0: [408, 401, 436, 401, 450, 490, 474, 523, 401, 450, 403, 461, 454, 552, 401,
 469, 439, 469, 446, 430, 402, 418, 414, 482, 427, 429, 453, 440, 480, 402,
 403]
1: [677, 583, 601, 573, 629, 607, 614, 675, 601, 638, 505, 636, 584, 673, 572,
 682, 601, 586, 655, 597, 561, 625, 681, 744, 653, 593, 641, 542, 652, 617,
 608]
2: [630, 486, 406, 558, 525, 531, 616, 602, 492, 582, 565, 441, 482, 589, 504,
 600, 499, 476, 641, 499, 515, 499, 585, 574, 559, 508, 514, 466, 490, 482,
 516]
3: [495, 401, 401, 401, 404, 401, 404, 428, 412, 404, 433, 403, 404, 482, 422,
 404, 479, 405, 417, 466, 402, 403, 404, 403, 433, 404, 402, 403, 403, 402,
 403]
4: [547, 537, 501, 453, 525, 499, 478, 523, 519, 493, 566, 423, 496, 475, 531,
 481, 601, 511, 556, 472, 492, 466, 444, 490, 487, 464, 473, 549, 517, 541,
 547]
5: [616, 635, 519, 564, 614, 558, 593, 587, 644, 543, 563, 511, 549, 508, 614,
 527, 664, 584, 642, 566, 717, 620, 651, 571, 574, 602, 557, 659, 630, 636,
 719]
6: [662, 649, 564, 517, 607, 664, 581, 573, 639, 547, 650, 492, 653, 556, 664,
 596, 715, 622, 665, 560, 701, 579, 681, 526, 537, 624, 645, 661, 681, 660,
 564]
7: [508, 600, 558, 488, 509, 595, 558, 567, 588, 431, 658, 509, 682, 496, 558,
 624, 538, 562, 586, 504, 622, 570, 612, 508, 546, 527, 619, 528, 597, 616,
 550]
8: [401, 469, 401, 402, 404, 401, 404, 439, 425, 404, 493, 403, 469, 400, 403,
 428, 404, 405, 403, 427, 404, 403, 423, 403, 405, 404, 403, 435, 403, 402,
 403]
9: [401, 423, 467, 401, 420, 493, 404, 461, 401, 404, 516, 403, 514, 400, 424,
 437, 404, 406, 464, 401, 461, 403, 554, 415, 411, 405, 422, 446, 414, 406,
 403]
10: [498, 457, 449, 439, 455, 470, 426, 504, 483, 404, 493, 403, 456, 400, 485,
 470, 523, 408, 480, 433, 501, 458, 404, 411, 462, 417, 441, 469, 490, 518,
 497]
11: [569, 514, 452, 543, 471, 484, 516, 452, 541, 478, 585, 406, 436, 449, 616,
 478, 565, 456, 520, 471, 501, 548, 563, 456, 557, 460, 465, 510, 526, 516,
 500]
12: [401, 401, 401, 401, 421, 401, 404, 401, 401, 404, 403, 403, 404, 400, 401,
 404, 404, 405, 403, 401, 402, 403, 414, 403, 405, 404, 402, 403, 403, 402,
 403]
13: [543, 556, 499, 581, 618, 511, 523, 585, 521, 570, 559, 497, 544, 533, 661,
 672, 557, 635, 565, 581, 563, 584, 634, 503, 548, 509, 538, 580, 610, 500,
 504]
14: [555, 623, 508, 610, 644, 595, 621, 673, 549, 552, 520, 554, 591, 546, 639,
 741, 540, 722, 673, 643, 710, 657, 616, 583, 656, 565, 522, 668, 692, 533,
 556]
15: [420, 499, 447, 518, 642, 401, 467, 536, 415, 450, 470, 416, 508, 423, 526,
 537, 420, 546, 468, 453, 475, 562, 439, 524, 515, 506, 464, 526, 441, 452,
 437]
16: [401, 401, 401, 401, 404, 401, 404, 401, 401, 404, 403, 403, 404, 400, 401,
 404, 404, 405, 403, 401, 402, 403, 404, 403, 405, 404, 402, 403, 403, 402,
 403]
17: [759, 794, 757, 790, 796, 735, 831, 747, 796, 852, 771, 766, 848, 691, 721,
 847, 779, 834, 763, 718, 715, 852, 691, 849, 825, 753, 788, 821, 730, 798,
 836]
18: [401, 416, 401, 401, 436, 401, 438, 401, 401, 408, 403, 415, 435, 400, 401,
 423, 404, 405, 419, 401, 402, 411, 404, 437, 422, 404, 402, 403, 403, 402,
 439]
19: [401, 435, 414, 401, 497, 401, 404, 401, 456, 451, 403, 413, 520, 425, 401,
 495, 404, 454, 403, 426, 402, 484, 404, 463, 528, 437, 402, 450, 403, 478,
 513]
20: [479, 464, 488, 401, 545, 456, 404, 443, 473, 517, 403, 442, 572, 512, 421,
 481, 460, 512, 499, 491, 488, 510, 404, 499, 576, 420, 426, 542, 403, 487,
 533]
21: [432, 463, 407, 460, 437, 412, 404, 420, 401, 439, 403, 491, 516, 469, 414,
 528, 438, 484, 472, 401, 402, 479, 429, 516, 490, 404, 441, 524, 425, 461,
 496]

[521, 401, 586, 473, 462, 577, 505, 441, 536, 576, 545, 537, 425, 518, 501,
 530, 574, 500, 523, 589, 436, 504, 541, 563, 527, 526, 552, 498, 442, 541,
 603] 4 11 2
[525, 598, 490, 479, 552, 567, 404, 648, 434, 633, 597, 532, 443, 492, 594,
 545, 552, 506, 499, 623, 537, 506, 564, 518, 631, 469, 565, 515, 524, 428,
 533] 13 4 2
[420, 526, 493, 451, 586, 471, 404, 472, 449, 449, 521, 525, 549, 489, 487,
 432, 477, 508, 479, 523, 506, 492, 459, 531, 541, 440, 415, 531, 425, 592,
 537] 20 4 15
[499, 611, 550, 487, 577, 530, 464, 614, 512, 565, 613, 515, 603, 546, 606,
 485, 538, 579, 550, 610, 595, 580, 488, 535, 658, 512, 482, 623, 557, 557,
 543] 13 7 4
[617, 508, 554, 588, 646, 549, 676, 602, 552, 594, 546, 558, 453, 550, 522,
 529, 472, 464, 533, 508, 566, 614, 532, 504, 500, 578, 601, 511, 556, 412,
 475] 2 13 11
[521, 478, 586, 525, 482, 580, 545, 476, 531, 558, 597, 496, 502, 491, 518,
 490, 592, 473, 486, 547, 480, 476, 438, 450, 514, 563, 570, 465, 568, 532,
 578] 4 11 10
[586, 534, 683, 570, 525, 653, 551, 578, 658, 624, 685, 590, 543, 676, 590,
 595, 560, 573, 515, 526, 585, 569, 491, 624, 643, 797, 648, 575, 551, 569,
 618] 1 7 5
[478, 554, 458, 501, 487, 455, 469, 526, 488, 506, 410, 490, 470, 514, 443,
 478, 428, 416, 437, 493, 557, 468, 449, 436, 405, 489, 510, 525, 453, 486,
 465] 10 0 21
[480, 474, 567, 537, 560, 492, 497, 539, 474, 478, 587, 543, 499, 605, 450,
 521, 495, 405, 550, 555, 436, 527, 499, 515, 405, 552, 528, 470, 547, 476,
 403] 4 2 15
[545, 550, 628, 652, 550, 616, 555, 517, 604, 543, 565, 666, 483, 588, 598,
 547, 649, 607, 483, 561, 569, 578, 554, 584, 532, 671, 628, 588, 619, 622,
 615] 5 13 7
[448, 514, 415, 468, 511, 458, 470, 543, 448, 419, 571, 493, 486, 503, 529,
 423, 470, 463, 560, 523, 471, 537, 492, 518, 575, 588, 463, 437, 486, 500,
 419] 15 11 4
[558, 530, 660, 589, 557, 631, 660, 549, 684, 648, 591, 649, 529, 621, 499,
 538, 537, 650, 586, 568, 519, 558, 611, 591, 564, 648, 671, 588, 659, 621,
 638] 1 5 7
[509, 486, 527, 465, 448, 495, 509, 451, 401, 406, 412, 464, 450, 529, 460,
 469, 413, 525, 499, 534, 493, 489, 493, 403, 405, 482, 483, 504, 450, 521,
 541] 10 21 20
